Each row has a hidden score. How much does it go up from the first row of each pair to the second? 20 means little or no change, 40 a big rise and 0 a big fall. The score is a weighted sum of the row's numbers plus the product of two more (or one squared), each taken from its middle value.
"2 -3 24 6 14 0 9 0 6 7 -8 -20 -3 4 -7 -3"
"-53 -65 -41 -36 -60 35 -17 -17 -72 -32 15 -19 -83 44 -17 8" -> 16
"-70 -97 45 -56 -39 50 -3 -2 -16 -76 16 -50 -61 67 -62 7"
"25 -23 58 -56 2 66 -22 13 75 -48 8 -23 6 52 -25 28" -> 33
"70 50 20 37 69 -49 29 -1 46 15 2 -15 57 -43 8 -10"
"-12 -85 -3 -32 -24 45 17 -36 -30 -98 39 -72 -82 68 -54 7" -> 25
"27 1 19 20 36 -11 22 0 12 -15 8 -27 3 0 -4 -8"
"-55 12 -92 -83 -111 66 -60 -19 -31 18 -34 89 -40 31 50 39" -> 35
"-13 -7 60 -36 -24 40 -62 65 46 36 1 27 32 4 -9 16"
"25 8 47 -8 33 14 10 -5 53 8 -21 -35 10 21 -7 2" -> 26
"42 36 -7 47 43 -46 42 -22 27 -11 6 -13 33 -34 -7 -12"
"-25 16 -20 -18 -31 13 -18 11 -20 36 -17 49 -1 -2 30 8" -> 17
"-32 -51 73 -40 5 67 -7 -22 21 -46 1 -69 -43 70 -53 -8"
"23 10 18 13 25 -14 20 -9 11 -7 10 -20 21 -12 -15 -9" -> 18
"22 6 -41 -11 -9 -8 -20 14 10 -9 9 24 15 -26 32 5"
"8 -3 -31 10 5 -5 0 -22 -25 5 13 -14 -27 9 1 -1" -> 7
"49 4 -17 48 45 -41 15 -8 9 -35 45 -29 17 -35 -17 -21"
"-4 -24 17 -27 2 37 -32 4 22 -18 16 -23 -16 33 -10 -4" -> 18
"-96 -61 25 -127 -89 110 -110 51 13 -3 -11 30 -43 82 -2 31"
"-37 0 -57 -78 -63 47 -75 29 11 17 -37 64 -14 17 61 29" -> 31
"-20 25 -45 -14 -57 -1 -42 34 -16 66 -31 55 10 -34 31 14"
"-2 10 -1 -15 -8 9 -9 7 8 8 -9 13 -1 7 11 4" -> 21
"-2 -26 42 -3 7 2 14 -2 22 -37 18 -34 7 9 -31 -10"
"-5 4 17 10 12 -7 14 1 6 9 -13 0 10 -5 0 -2" -> 22
"-32 -40 -48 -16 -38 13 7 -24 -76 -18 19 9 -68 35 3 6"
"9 19 -3 -5 6 5 3 -9 7 18 -13 8 2 4 14 1" -> 19
"-37 -13 -30 -16 -31 25 -21 -13 -22 -17 8 6 -26 14 -13 -7"
"4 20 24 -8 4 9 13 0 26 18 -26 9 23 9 3 9" -> 26
"-12 9 -12 -15 -21 7 -18 3 3 15 -12 16 -1 1 13 3"
"52 42 -4 45 40 -47 32 -4 26 -2 7 -3 53 -46 3 -9" -> 26
"8 28 -32 7 -8 -16 -3 -5 3 13 -2 17 9 -22 12 -1"
"-14 -45 41 -26 7 32 38 -8 -18 -33 -9 -29 -39 56 -16 11" -> 25
"35 29 30 36 45 -33 26 5 27 11 -5 -10 46 -32 0 -9"
"5 9 10 0 2 0 -11 16 23 13 -3 -2 13 -6 0 -3" -> 18
"-33 -1 -42 -13 -43 7 -27 2 -34 0 15 35 -18 -8 9 -3"
"-56 -16 61 -31 -13 34 -27 30 18 19 -35 -1 -3 30 -14 6" -> 18
"-8 4 -16 12 -5 -27 -11 20 -19 14 3 17 11 -33 19 -5"
"3 35 -23 4 -10 -4 -18 8 6 35 -14 34 10 -16 23 1" -> 22
"-27 4 -38 -8 -17 6 -40 5 -28 31 -2 19 -20 -6 27 -5"
"-10 -11 25 -2 -7 17 -21 18 22 -5 2 -14 7 1 -21 -5" -> 21
"27 46 7 61 30 -50 15 21 11 42 -7 26 50 -58 16 -10"
"55 18 53 47 75 -39 56 -13 45 -11 -5 -47 41 -21 -17 -10" -> 23
"37 5 -12 52 29 -48 30 -13 9 -35 35 -25 25 -39 -21 -19"
"14 15 25 7 17 -6 2 2 22 10 -7 -9 19 -6 0 -6" -> 15
"11 8 -32 16 -14 -17 -12 1 -15 1 18 15 8 -30 0 -6"
"-29 -74 -15 -40 -54 19 -27 20 -42 -22 16 -30 -58 27 -6 12" -> 16
"20 31 -1 6 20 -11 -1 3 24 17 -9 9 21 -12 20 2"
"29 13 23 42 44 -38 32 -14 13 -16 10 -23 32 -28 -26 -19" -> 16
"21 8 13 17 15 -8 22 -10 13 -6 2 -12 18 0 -8 -9"
"-80 -37 -5 -56 -62 66 -23 -8 -54 11 -24 25 -66 62 3 14" -> 14
"28 21 -31 28 14 -46 33 -12 -6 -14 19 11 24 -39 7 -9"
"-26 -21 -4 -3 -33 5 -10 21 -25 1 3 11 -4 -7 -9 -4" -> 10
"-56 -40 16 16 -47 1 -9 44 -109 55 -7 52 -45 -10 2 17"
"-20 -19 39 -26 -14 26 38 -13 14 -30 -11 -15 -2 34 -27 6" -> 28
"2 45 -47 -31 -44 40 -11 -14 -22 84 -54 66 -23 25 48 37"
"-33 -13 -16 -18 -27 14 -23 -5 -27 7 -1 5 -29 14 9 -2" -> 11
"13 -17 38 8 18 5 27 -2 14 -27 12 -31 2 16 -21 -2"
"10 16 -7 13 -2 -10 -11 24 1 16 1 17 19 -25 11 -3" -> 20
"-18 -9 -32 -59 -40 47 -88 49 5 22 1 41 -23 21 55 24"
"30 33 -22 35 12 -43 14 -2 2 0 19 16 45 -52 7 -11" -> 22
"-67 -62 6 5 -77 -7 6 51 -115 49 -24 26 -51 -13 -6 18"
"66 34 32 47 74 -47 52 -12 45 -5 -1 -36 41 -27 -7 -8" -> 24
"-15 35 -88 -43 -52 26 -37 -59 -22 40 -39 32 -44 32 32 25"
"-23 -26 18 -32 -8 50 -4 -28 23 -32 -3 -35 -19 53 -32 -3" -> 26
"23 35 19 8 26 -15 -15 25 46 43 -28 11 49 -30 27 -3"
"-11 -12 7 -12 -7 17 4 -5 -19 16 -23 0 -30 25 10 12" -> 14
"35 10 35 19 29 -12 27 -8 32 -15 11 -30 24 -5 -16 -13"
"-54 -102 28 -75 -25 73 -26 -27 6 -107 27 -78 -87 102 -67 14" -> 19
"13 15 2 -5 15 9 -7 3 19 1 -5 -2 10 6 9 -1"
"3 -13 20 -16 -10 22 -17 7 28 -15 8 -19 -1 12 -15 0" -> 15
"-20 -9 -4 -3 -14 9 4 0 -21 16 -14 6 -16 7 2 2"
"4 44 13 16 11 -11 -23 21 44 34 -17 10 54 -33 7 -5" -> 20
"14 6 -22 25 -2 -15 -23 7 3 -2 27 -1 11 -32 -9 -14"
"10 31 7 6 15 -4 -11 17 23 18 -3 13 33 -18 14 -7" -> 23
"-15 23 -14 -27 -27 28 -49 11 15 36 -17 18 3 4 17 2"
"-3 -13 33 -11 9 9 -14 9 51 -16 1 -33 23 2 -33 -4" -> 20
"12 -51 48 12 24 5 37 -14 0 -55 26 -65 -22 28 -47 -9"
"-33 -13 27 -68 -30 76 -51 20 30 22 -29 10 -18 64 11 13" -> 27
"-49 -94 18 -61 -32 63 -17 -28 -17 -98 32 -69 -86 85 -62 5"
"-26 1 -31 -14 -39 13 -27 0 -12 -5 13 19 -2 -7 -4 -4" -> 23
"32 3 26 50 39 -33 32 -26 9 -35 33 -43 17 -20 -39 -25"
"15 -36 -35 25 -19 -19 -13 2 -41 2 33 -36 -31 -17 -18 -5" -> 20
"-19 4 16 -1 -11 12 -17 21 -5 33 -21 20 2 -2 7 4"
"-49 -27 23 -47 -41 63 -25 4 -5 -2 -12 4 -29 51 -21 3" -> 17
"38 35 26 23 37 -24 31 7 39 18 -17 -10 39 -22 4 -5"
"-31 -6 -51 -8 -50 1 -20 -2 -52 4 13 31 -27 -2 1 0" -> 17
"-18 3 -95 -7 -2 -43 45 -72 -52 -13 -21 14 -43 7 41 2"
"18 45 -34 17 14 -30 1 -3 2 23 -7 24 23 -29 29 1" -> 19
"14 25 -5 -1 3 -3 -9 7 21 12 -7 14 23 -15 11 -4"
"31 57 16 29 38 -26 9 24 30 55 -33 24 46 -30 39 3" -> 31
"-10 -21 38 -2 15 17 17 -8 -7 -5 -7 -28 -20 24 -11 1"
"4 3 -13 -7 -1 9 -8 0 2 8 3 4 -1 4 10 -1" -> 20
"-28 8 4 -29 -15 31 -13 2 -4 18 -27 21 -15 29 16 10"
"-30 -15 6 -11 -14 13 4 -5 -34 4 -1 2 -25 14 -6 2" -> 13
"62 39 9 71 53 -71 54 -6 14 -10 18 -14 47 -59 -6 -14"
"23 17 -44 -17 -31 17 -40 32 5 -10 24 42 13 -20 30 18" -> 39
"4 9 -3 3 6 2 1 -4 4 4 -2 2 5 -7 -3 -2"
"51 21 63 35 58 -26 39 -9 60 -16 -6 -45 46 -16 -25 -13" -> 24
"3 6 7 -1 16 0 5 -5 14 -11 2 -4 11 -1 -1 -7"
"11 26 25 6 11 -11 17 19 17 35 -29 25 38 -16 15 5" -> 25
"-35 26 -32 11 21 -39 28 -22 -50 9 -18 49 -19 -4 53 -4"
"-46 2 -6 6 -36 4 -23 -2 -49 24 5 23 -22 -3 -15 2" -> 11
"-55 -79 5 -42 -27 31 16 -36 -28 -90 15 -51 -66 63 -43 1"
"-28 7 -3 -25 -29 17 -19 13 -12 37 -27 34 -6 12 26 9" -> 18
"-17 -19 0 -4 -22 16 -5 -3 -19 -17 17 -7 -16 9 -20 -7"
"21 -51 78 -41 21 43 7 6 65 -63 22 -63 -2 59 -53 19" -> 32
"18 4 38 6 21 0 32 1 16 19 -25 -14 12 16 2 10"
"7 -3 -33 5 -5 -4 -20 -1 -21 10 18 0 -18 -4 12 -3" -> 10
"15 16 -4 24 17 -26 8 -3 7 2 2 2 16 -22 2 -4"
"-36 -43 61 -34 -6 34 6 4 7 -24 -15 -33 -21 51 -29 6" -> 19
"18 -3 2 1 9 -10 8 5 10 2 -5 -11 11 -9 3 -1"
"-7 -14 22 -8 1 16 -14 3 25 -25 19 -30 1 10 -30 -9" -> 13
"-15 -34 10 -53 -27 64 8 -19 -3 -11 -17 -10 -44 71 -6 23"
"13 53 -25 -42 -38 32 -89 55 55 42 -17 70 50 -27 46 23" -> 23
"28 -11 10 28 19 -25 49 -27 -9 -39 28 -37 10 -11 -46 -11"
"-26 52 -54 -49 -68 57 -33 -51 12 28 -46 53 -9 36 12 26" -> 15
"28 34 18 19 32 -27 20 7 9 28 -14 17 32 -27 22 2"
"34 35 14 21 34 -30 18 -1 35 12 -8 -6 50 -33 1 -10" -> 19
"-2 -21 24 5 8 10 12 0 12 -19 7 -35 -8 12 -28 -9"
"22 7 7 4 22 -8 9 0 17 -2 -3 -10 19 -7 5 -3" -> 22
"30 9 22 36 37 -35 28 -1 7 -6 12 -22 21 -28 -16 -11"
"-9 -22 -7 -2 -5 2 14 -23 -38 -5 4 -21 -44 24 -7 4" -> 17
"27 5 -10 23 10 -17 14 -7 -15 2 21 5 4 -15 1 -5"
"23 8 -19 35 20 -46 12 4 -23 1 19 -2 9 -36 12 -5" -> 18
"-24 13 -13 -27 -37 32 -26 10 -4 29 -16 42 -1 11 12 6"
"5 5 20 15 29 -20 34 -29 33 -27 2 -35 22 -3 -32 -19" -> 16
"13 4 23 -1 25 4 1 1 21 -15 5 -23 3 7 -3 -6"
"9 44 -67 -25 -37 7 -32 -27 6 18 -9 43 6 -12 31 14" -> 22
"-28 -30 -68 -29 -56 22 -35 -9 -53 -12 29 19 -52 10 6 7"
"-5 -5 10 4 6 5 -7 6 -4 4 4 -10 -4 4 -1 -5" -> 16
"17 41 20 24 31 -26 8 12 32 21 -15 5 42 -32 13 -10"
"-38 -51 -4 16 -54 -10 7 28 -92 17 6 11 -45 -5 -17 12" -> 22
"-36 -32 28 17 9 0 16 30 -84 31 -3 23 -54 25 26 10"
"31 58 -21 25 24 -31 6 -1 19 45 -16 31 47 -40 34 0" -> 19
"18 -1 10 9 4 0 6 -6 6 -3 3 -18 12 -2 -16 -3"
"-6 60 -34 17 -17 -21 -37 37 8 63 -24 65 51 -58 40 -2" -> 22
"-25 -91 55 19 -2 -14 49 24 -77 -28 14 -52 -61 21 -42 10"
"-4 16 -3 -19 -18 19 -33 3 27 7 -1 9 13 -2 -3 -4" -> 14
"24 11 7 4 11 -2 -8 6 30 -14 25 -1 32 -17 -7 -17"
"9 36 21 26 29 -20 0 21 15 49 -24 24 38 -30 16 -3" -> 22
"-21 -3 -8 -13 -17 8 -3 -4 -21 11 -13 17 -21 13 11 3"
"-73 -50 -11 -17 -19 33 -18 10 -89 -43 53 27 -73 43 4 -14" -> 22
"-34 5 8 -36 -31 34 -28 7 -1 16 -23 26 -8 22 11 8"
"13 17 -14 19 12 -31 -10 7 -2 14 3 3 21 -39 10 -8" -> 18
"66 28 42 47 80 -46 56 -14 52 -5 -2 -44 46 -26 -15 -13"
"35 53 -6 45 21 -53 15 15 34 28 -14 27 68 -68 20 -7" -> 21
"1 -62 15 -12 10 17 15 -26 -16 -50 19 -74 -59 52 -40 0"
"16 10 20 -9 16 8 7 -5 21 8 -7 -10 2 13 -4 1" -> 18
"-8 15 -22 -6 -13 3 -16 -5 3 9 -5 17 1 -3 7 3"
"5 10 -11 -3 2 1 -2 -9 -10 15 -7 -4 -7 7 8 1" -> 20
"-77 -103 63 -78 -47 85 -40 -8 -8 -84 31 -64 -81 106 -75 6"
"53 10 26 27 54 -19 62 -27 25 -27 14 -45 16 3 -24 -6" -> 32
"16 20 -3 32 6 -47 7 21 3 5 11 19 45 -61 0 -10"
"-8 -3 -1 6 9 -1 -3 -13 -1 -6 10 -20 -10 3 -10 -13" -> 8
"25 16 -23 26 10 -25 14 -11 -6 -2 14 -7 10 -20 1 -4"
"35 5 13 4 28 -8 24 0 42 -10 -5 -16 22 -7 10 -2" -> 28
"0 0 29 -12 0 10 14 6 28 1 -19 -4 17 13 -6 8"
"-82 44 -127 -95 -126 58 -74 -51 -29 74 -85 98 -46 39 68 47" -> 11
"66 47 28 55 63 -55 19 16 52 30 -9 -14 64 -56 9 -9"
"16 19 -12 -27 -20 30 -63 42 34 2 18 40 27 -15 26 15" -> 26
"43 -3 36 24 42 -17 38 0 29 -13 10 -29 19 -5 -14 -10"
"15 4 -3 33 19 -20 10 0 -14 12 5 -10 2 -15 4 -4" -> 18
"13 -5 9 5 12 -1 6 -14 14 -19 10 -17 4 7 -9 -6"
"-17 -13 4 7 0 0 28 -9 -30 8 -16 6 -24 21 8 5" -> 25
"-91 -89 57 -100 -61 99 -65 9 6 -58 13 -37 -65 99 -54 12"
"-37 -18 -43 -5 -36 -5 -10 -11 -60 -11 20 20 -34 2 -5 -6" -> 28
"26 -15 36 9 26 -1 23 -4 8 9 -14 -44 -13 17 -8 4"
"27 -5 -5 24 15 -17 35 -10 -12 -7 19 -9 2 -5 2 -4" -> 14
"29 14 1 34 40 -33 23 -18 5 -6 7 -18 21 -23 -8 -9"
"-27 20 3 -29 -32 17 -5 17 11 23 -32 50 24 -5 9 10" -> 32
"-37 10 -42 -42 -54 32 -55 14 -10 28 -25 52 -17 12 26 14"
"35 34 -20 45 41 -52 20 -7 3 10 7 8 30 -44 19 -11" -> 20
"-1 39 -26 16 -11 -36 19 9 -12 34 -22 52 25 -46 28 1"
"24 12 10 17 34 -10 24 -8 24 -10 4 -21 20 -4 -12 -10" -> 14
"32 15 -4 54 38 -47 41 -25 1 -27 30 -26 21 -36 -24 -22"
"-8 -11 38 -9 3 24 -9 -3 12 9 -9 -29 -5 19 -21 -3" -> 19
"-4 -18 47 10 34 -10 19 0 35 -30 -4 -43 15 9 -23 -7"
"-26 -103 6 -50 -17 52 -1 -26 -19 -102 36 -80 -90 86 -57 13" -> 19
"-31 -25 30 -30 -19 31 -6 8 1 -9 -13 -3 -6 27 -11 2"
"3 44 -72 57 12 -72 -17 3 -38 22 23 43 21 -79 27 -21" -> 15
"-2 -25 0 7 24 -7 23 -22 -34 -12 13 -32 -35 19 -9 -6"
"24 56 -9 16 16 -24 -20 22 34 44 -19 30 47 -40 40 -2" -> 27
"16 17 41 -7 33 12 6 -4 52 19 -29 -17 21 24 7 4"
"40 28 34 28 44 -22 23 0 42 7 -14 -9 42 -14 2 -4" -> 14
"-35 10 16 42 -5 -22 5 42 -90 51 1 74 -9 -27 30 5"
"3 -12 -9 16 2 -24 20 2 -23 1 12 -3 -5 -11 -4 1" -> 19
"0 -24 -1 -29 -7 11 -8 1 32 -28 -1 -4 9 8 4 5"
"33 15 23 21 44 -18 32 -21 36 -20 13 -33 28 -11 -25 -14" -> 11
"-4 -5 -1 -15 -9 29 -27 1 17 -16 11 -3 1 15 -12 -5"
"-5 -5 -40 -16 -17 15 -39 0 -4 0 19 8 -22 11 12 -2" -> 18
"-42 -42 12 -34 -30 51 -6 -25 -13 -36 11 -31 -49 57 -40 0"
"28 12 39 20 32 -15 24 3 38 6 -8 -20 33 -10 -8 -8" -> 28
"21 49 -6 15 9 -19 -20 10 36 34 -13 30 48 -39 20 -3"
"31 -11 25 24 21 -10 25 -9 16 -26 31 -39 13 -6 -34 -20" -> 19
"-4 -15 -8 -8 -6 17 -2 -16 -17 4 0 -9 -28 24 1 5"
"30 10 13 4 21 -7 14 -3 29 -8 -2 -18 17 -1 10 -3" -> 25
"-15 -7 -22 15 -1 -25 16 -23 -31 -17 12 -8 -14 -8 -4 -11"
"-8 -18 -10 -10 -15 17 -21 4 -20 1 8 -4 -22 12 3 0" -> 23
"-22 16 -28 -16 -22 7 -13 -8 -21 18 -13 31 -9 6 20 5"
"28 3 29 26 41 -26 37 -12 10 -13 12 -27 18 -14 -21 -13" -> 20
"1 3 1 4 8 -1 0 -10 4 1 -4 -18 -3 5 -6 -4"
"-26 -7 -10 -10 -26 2 -2 6 -42 31 -21 29 -23 13 19 15" -> 20
"40 29 15 9 34 -5 -4 8 66 2 -8 -1 48 -17 11 -4"
"10 10 7 9 21 -4 8 -6 4 -1 -2 -6 4 -4 -1 -2" -> 12
"-109 9 -82 -49 -63 5 1 -30 -98 29 -47 100 -62 28 75 15"
"-5 -81 31 46 -2 -31 42 24 -86 -19 27 -43 -51 -5 -41 3" -> 21
"45 19 9 43 38 -55 29 2 24 0 4 -16 39 -46 7 -11"
"-20 -4 -14 -29 -11 27 -19 -4 -14 18 -11 17 -32 32 19 11" -> 17
"4 3 25 -21 0 26 -48 32 49 -8 23 11 28 2 -11 1"
"22 0 6 6 13 -6 11 7 15 -4 1 -7 13 -3 11 -2" -> 22
"-12 -9 -15 -5 -15 17 -41 13 -6 -7 26 2 -14 2 -6 -9"
"14 8 5 13 18 -11 13 -6 -1 2 -1 -8 4 -8 -1 -6" -> 24
"-5 -7 -46 -39 -21 6 -30 0 13 -23 -18 23 -1 -6 44 14"
"44 64 -9 50 33 -57 17 14 28 29 3 29 64 -72 15 -11" -> 16
"28 41 21 19 36 -23 22 -6 42 20 -20 -7 44 -21 5 -6"
"27 -51 56 4 36 -6 29 -13 31 -73 46 -76 -12 28 -55 -7" -> 20
"-19 -4 -8 6 -12 -9 10 1 -34 18 -12 21 -16 0 11 3"
"22 14 38 4 28 -2 33 2 25 17 -29 -11 18 8 3 5" -> 27
"2 -2 -2 11 6 -15 9 17 -17 16 -2 10 0 -14 9 2"
"-23 13 -37 -56 -60 63 -39 -44 23 -7 -27 26 -20 36 -2 20" -> 20
"26 6 21 23 34 -14 15 -5 23 -13 9 -22 23 -9 -12 -11"
"27 52 3 25 26 -24 -13 19 41 37 -13 20 47 -43 17 -4" -> 20
"-43 10 -43 -44 -49 34 -54 26 -10 27 -22 49 -17 9 37 17"
"6 -3 41 -2 18 13 8 6 18 15 -24 -22 5 17 -9 4" -> 25
"-67 -50 -35 -46 -21 30 4 -53 -44 -44 -10 -5 -75 68 14 -2"
"19 14 -17 25 7 -29 3 4 2 3 12 -3 14 -29 2 -9" -> 18
"-9 11 -19 34 -1 -28 -1 4 -26 29 -8 15 3 -33 16 -5"
"-1 -15 16 0 2 10 15 -15 -26 5 -6 -16 -29 29 -5 3" -> 20
"-89 -107 57 -94 -42 88 -50 -1 16 -86 24 -65 -79 108 -72 18"
"18 -16 -73 -26 -7 -5 -4 -15 -1 -30 -10 8 -26 0 58 24" -> 39
"3 22 -16 11 0 -14 -2 0 8 23 -5 17 15 -22 19 -1"
"-36 3 -2 0 -22 -5 -8 11 -36 37 -23 29 -6 -13 18 8" -> 17
"0 29 -14 32 2 -47 18 16 -9 22 -6 39 41 -53 20 -6"
"-22 -36 -14 0 -11 5 -6 -5 -29 -30 26 -26 -36 10 -18 -9" -> 9
"31 33 0 23 20 -24 -10 24 36 32 1 16 48 -41 6 -6"
"8 -22 15 -14 3 18 21 -26 4 -43 18 -33 -14 30 -32 -3" -> 20
"31 3 9 2 31 -10 16 5 32 -9 0 -10 22 -2 9 -4"
"-49 14 56 25 15 15 4 34 -66 53 -10 70 -19 14 27 6" -> 11
"16 21 -3 32 24 -37 16 -4 -12 13 2 4 14 -29 11 -5"
"40 5 35 34 44 -24 34 -14 20 -16 13 -37 23 -14 -29 -15" -> 21
"14 -16 44 21 23 -7 45 -21 17 -51 26 -43 9 2 -51 -17"
"6 68 -55 25 -13 -39 -36 29 -8 59 -5 69 50 -74 38 -7" -> 15
"9 -38 46 -16 6 24 18 -18 24 -49 8 -67 -15 41 -45 -5"
"-9 82 -109 -25 -52 4 -69 -10 10 74 -39 101 32 -39 83 16" -> 20
"16 4 -87 -13 -13 -25 -14 -16 -5 -8 -7 28 -7 -21 49 15"
"23 -16 17 11 21 -7 34 -14 9 -25 5 -32 5 10 -21 -4" -> 15
"1 -25 40 -27 -1 40 -19 5 33 -10 1 -33 -8 35 -20 3"
"-11 -5 -8 -35 -23 41 -34 -2 11 -4 -4 -6 -23 30 10 7" -> 21
"21 4 34 32 21 -16 13 1 20 -21 23 -29 26 -28 -40 -21"
"-35 -67 65 -37 -5 49 -3 -4 8 -57 23 -58 -36 62 -64 -1" -> 18
"10 43 5 15 22 -14 8 -2 22 43 -35 18 32 -19 20 3"
"44 14 16 52 57 -42 27 -4 32 -19 17 -32 34 -38 -18 -15" -> 18
"36 -8 -4 34 27 -31 26 -21 13 -43 31 -36 7 -21 -25 -18"
"20 2 -4 15 24 -23 33 -23 -9 -15 13 -15 -3 -6 -6 -6" -> 18
"70 19 22 54 63 -57 48 -1 32 -27 26 -37 54 -48 -24 -16"
"18 4 -9 41 36 -41 42 -37 -6 -22 16 -30 3 -12 -15 -15" -> 13
"10 7 4 13 12 -15 9 -1 -1 4 4 -3 12 -12 2 -1"
"-29 32 -44 -48 -50 30 -46 34 0 62 -39 75 10 2 65 18" -> 27
"-15 -39 -18 0 -15 6 -13 -1 -17 -24 29 -12 -19 3 -23 -11"
"-4 7 -5 -8 -6 4 -12 12 8 6 -2 9 0 -4 10 0" -> 22
"-19 15 -18 -10 -24 -4 -4 12 -31 31 -17 47 -2 -11 25 5"
"-4 4 10 3 11 -5 16 0 -6 12 -13 9 4 3 4 2" -> 19
"-7 -32 21 2 14 5 10 -12 -8 -23 10 -50 -29 26 -24 -8"
"-23 33 -3 -14 -30 3 -6 28 -8 29 -27 59 30 -18 25 12" -> 30
"-11 -58 41 -25 7 41 8 -36 11 -55 11 -83 -51 61 -57 -3"
"8 23 0 22 5 -14 6 13 -5 29 -20 32 16 -16 23 4" -> 29
